 2.412  1.617 -5.620  4.631 -3.834
-5.725 -3.172  2.837  2.963 -1.282
-5.488  5.326 -4.021 -1.615  5.426
-6.268 -4.398  3.278  4.820 -1.708
 1.825  1.004 -6.094  5.246 -3.710
 2.450  1.492 -5.930  4.980 -3.585
-2.578 -2.646  3.446  1.168 -0.713
-5.757 -3.706  2.592  3.222 -1.082
 2.073  1.412 -6.404  5.449 -4.295
-7.809 -4.789  3.893  5.034 -1.278
-5.015  5.860 -3.948 -2.187  5.957
-8.572  7.435 -4.271 -3.525  7.935
=>
-8.572  7.435 -4.271 -3.525  7.935
-5.015  5.860 -3.948 -2.187  5.957
-7.809 -4.789  3.893  5.034 -1.278
 2.073  1.412 -6.404  5.449 -4.295
-5.757 -3.706  2.592  3.222 -1.082
-2.578 -2.646  3.446  1.168 -0.713
 2.450  1.492 -5.930  4.980 -3.585
 1.825  1.004 -6.094  5.246 -3.710
-6.268 -4.398  3.278  4.820 -1.708
-5.488  5.326 -4.021 -1.615  5.426
-5.725 -3.172  2.837  2.963 -1.282
 2.412  1.617 -5.620  4.631 -3.834

 0.832 -2.571 -0.136 -0.305 -0.464  0.559 -0.671  2.343 -1.710 -1.975 -5.456 -1.145  0.810
 0.859 -3.439 -1.023 -7.929 -0.699 -3.254 -4.922 -1.486 -2.396 -3.839 -5.702 -4.417 -4.309
-0.610  0.130  0.783  1.421 -2.003  2.475  4.507  2.154 -1.534  1.240 -0.588  3.427  1.099
=>
-0.610  0.130  0.783  1.421 -2.003  2.475  4.507  2.154 -1.534  1.240 -0.588  3.427  1.099
 0.859 -3.439 -1.023 -7.929 -0.699 -3.254 -4.922 -1.486 -2.396 -3.839 -5.702 -4.417 -4.309
 0.832 -2.571 -0.136 -0.305 -0.464  0.559 -0.671  2.343 -1.710 -1.975 -5.456 -1.145  0.810

-1.620 -1.734  4.925  0.669  1.525 -0.296 -3.381 -2.308
-2.668 -2.885  7.341  1.364  3.004  0.860 -6.506 -3.888
 0.225  0.519 -3.647  0.156 -0.842  1.040  0.263  1.598
-2.586 -2.968  7.376  1.398  3.229  0.872 -6.728 -3.928
 0.101  0.259 -1.717  0.175 -0.484  0.165  0.238  0.998
 0.950  1.321 -8.257  0.710 -1.245  3.600 -0.655  2.888
=>
 0.950  1.321 -8.257  0.710 -1.245  3.600 -0.655  2.888
 0.101  0.259 -1.717  0.175 -0.484  0.165  0.238  0.998
-2.586 -2.968  7.376  1.398  3.229  0.872 -6.728 -3.928
 0.225  0.519 -3.647  0.156 -0.842  1.040  0.263  1.598
-2.668 -2.885  7.341  1.364  3.004  0.860 -6.506 -3.888
-1.620 -1.734  4.925  0.669  1.525 -0.296 -3.381 -2.308

-4.385 -1.273  5.600 -7.437 -7.887  7.042 -5.891  2.014 -1.123  5.292  3.670 -7.378
-2.733  5.171  3.858 -2.796 -0.598  4.525  0.734  5.141  3.057 -5.444  3.703 -2.076
-1.636  5.212  4.778 -2.111  0.360  4.706  0.268  4.580  3.742 -3.137  3.144 -1.446
-2.681  5.312  3.904 -2.729 -0.398  4.462  0.744  5.120  3.200 -5.562  3.587 -1.990
 2.468 -7.518 -5.942  2.500  0.168 -7.272 -2.395 -8.089 -4.691  5.662 -6.548  1.631
-0.426  3.469  5.282 -2.465  3.423  0.227 -5.932 -2.416  4.788  0.481 -5.435 -1.710
-1.396  5.554  5.048 -1.861  0.709  4.909  0.502  4.817  4.073 -3.028  3.310 -1.179
=>
-1.396  5.554  5.048 -1.861  0.709  4.909  0.502  4.817  4.073 -3.028  3.310 -1.179
-0.426  3.469  5.282 -2.465  3.423  0.227 -5.932 -2.416  4.788  0.481 -5.435 -1.710
 2.468 -7.518 -5.942  2.500  0.168 -7.272 -2.395 -8.089 -4.691  5.662 -6.548  1.631
-2.681  5.312  3.904 -2.729 -0.398  4.462  0.744  5.120  3.200 -5.562  3.587 -1.990
-1.636  5.212  4.778 -2.111  0.360  4.706  0.268  4.580  3.742 -3.137  3.144 -1.446
-2.733  5.171  3.858 -2.796 -0.598  4.525  0.734  5.141  3.057 -5.444  3.703 -2.076
-4.385 -1.273  5.600 -7.437 -7.887  7.042 -5.891  2.014 -1.123  5.292  3.670 -7.378

-5.716 -0.133  1.422  0.012 -5.068 -1.569
-6.877  2.349  3.390 -2.188 -1.853 -0.631
 0.283  0.659 -2.367  3.477  1.574 -3.900
 1.392 -7.206  1.013  1.616  3.571 -0.386
 3.538  1.169  0.731 -5.763 -0.748  3.830
-2.923  1.631  5.981  3.914 -1.217  1.519
-1.753  2.076 -6.861  0.735  2.019  0.697
 6.050  1.111  2.900 -1.496 -0.497  1.897
 2.202  0.632 -7.014  1.152 -2.932 -1.385
-3.089  5.987  0.209  0.067  7.437  0.092
-1.351 -4.938  3.345  2.771  0.409  3.491
=>
-1.351 -4.938  3.345  2.771  0.409  3.491
-3.089  5.987  0.209  0.067  7.437  0.092
 2.202  0.632 -7.014  1.152 -2.932 -1.385
 6.050  1.111  2.900 -1.496 -0.497  1.897
-1.753  2.076 -6.861  0.735  2.019  0.697
-2.923  1.631  5.981  3.914 -1.217  1.519
 3.538  1.169  0.731 -5.763 -0.748  3.830
 1.392 -7.206  1.013  1.616  3.571 -0.386
 0.283  0.659 -2.367  3.477  1.574 -3.900
-6.877  2.349  3.390 -2.188 -1.853 -0.631
-5.716 -0.133  1.422  0.012 -5.068 -1.569

-3.110  1.467 -2.136 -0.209  1.070
 2.451 -2.923 -2.711  2.267 -0.650
 1.957  4.354 -0.220  7.532  1.142
=>
 1.957  4.354 -0.220  7.532  1.142
 2.451 -2.923 -2.711  2.267 -0.650
-3.110  1.467 -2.136 -0.209  1.070

 0.123 -0.199
-0.313 -0.186
 0.591 -0.320
-2.380 -0.537
 0.660 -0.587
 1.238 -0.747
-3.249 -6.615
 5.042 -2.293
-2.645 -1.893
=>
-2.645 -1.893
 5.042 -2.293
-3.249 -6.615
 1.238 -0.747
 0.660 -0.587
-2.380 -0.537
 0.591 -0.320
-0.313 -0.186
 0.123 -0.199

-1.675  3.085
-3.300 -8.502
-7.536  2.812
 6.437 -4.853
-1.620  3.105
 2.228 -4.911
 2.764  5.761
 1.447 -4.700
 6.378 -3.844
-1.725  3.101
-7.573  3.302
=>
-7.573  3.302
-1.725  3.101
 6.378 -3.844
 1.447 -4.700
 2.764  5.761
 2.228 -4.911
-1.620  3.105
 6.437 -4.853
-7.536  2.812
-3.300 -8.502
-1.675  3.085
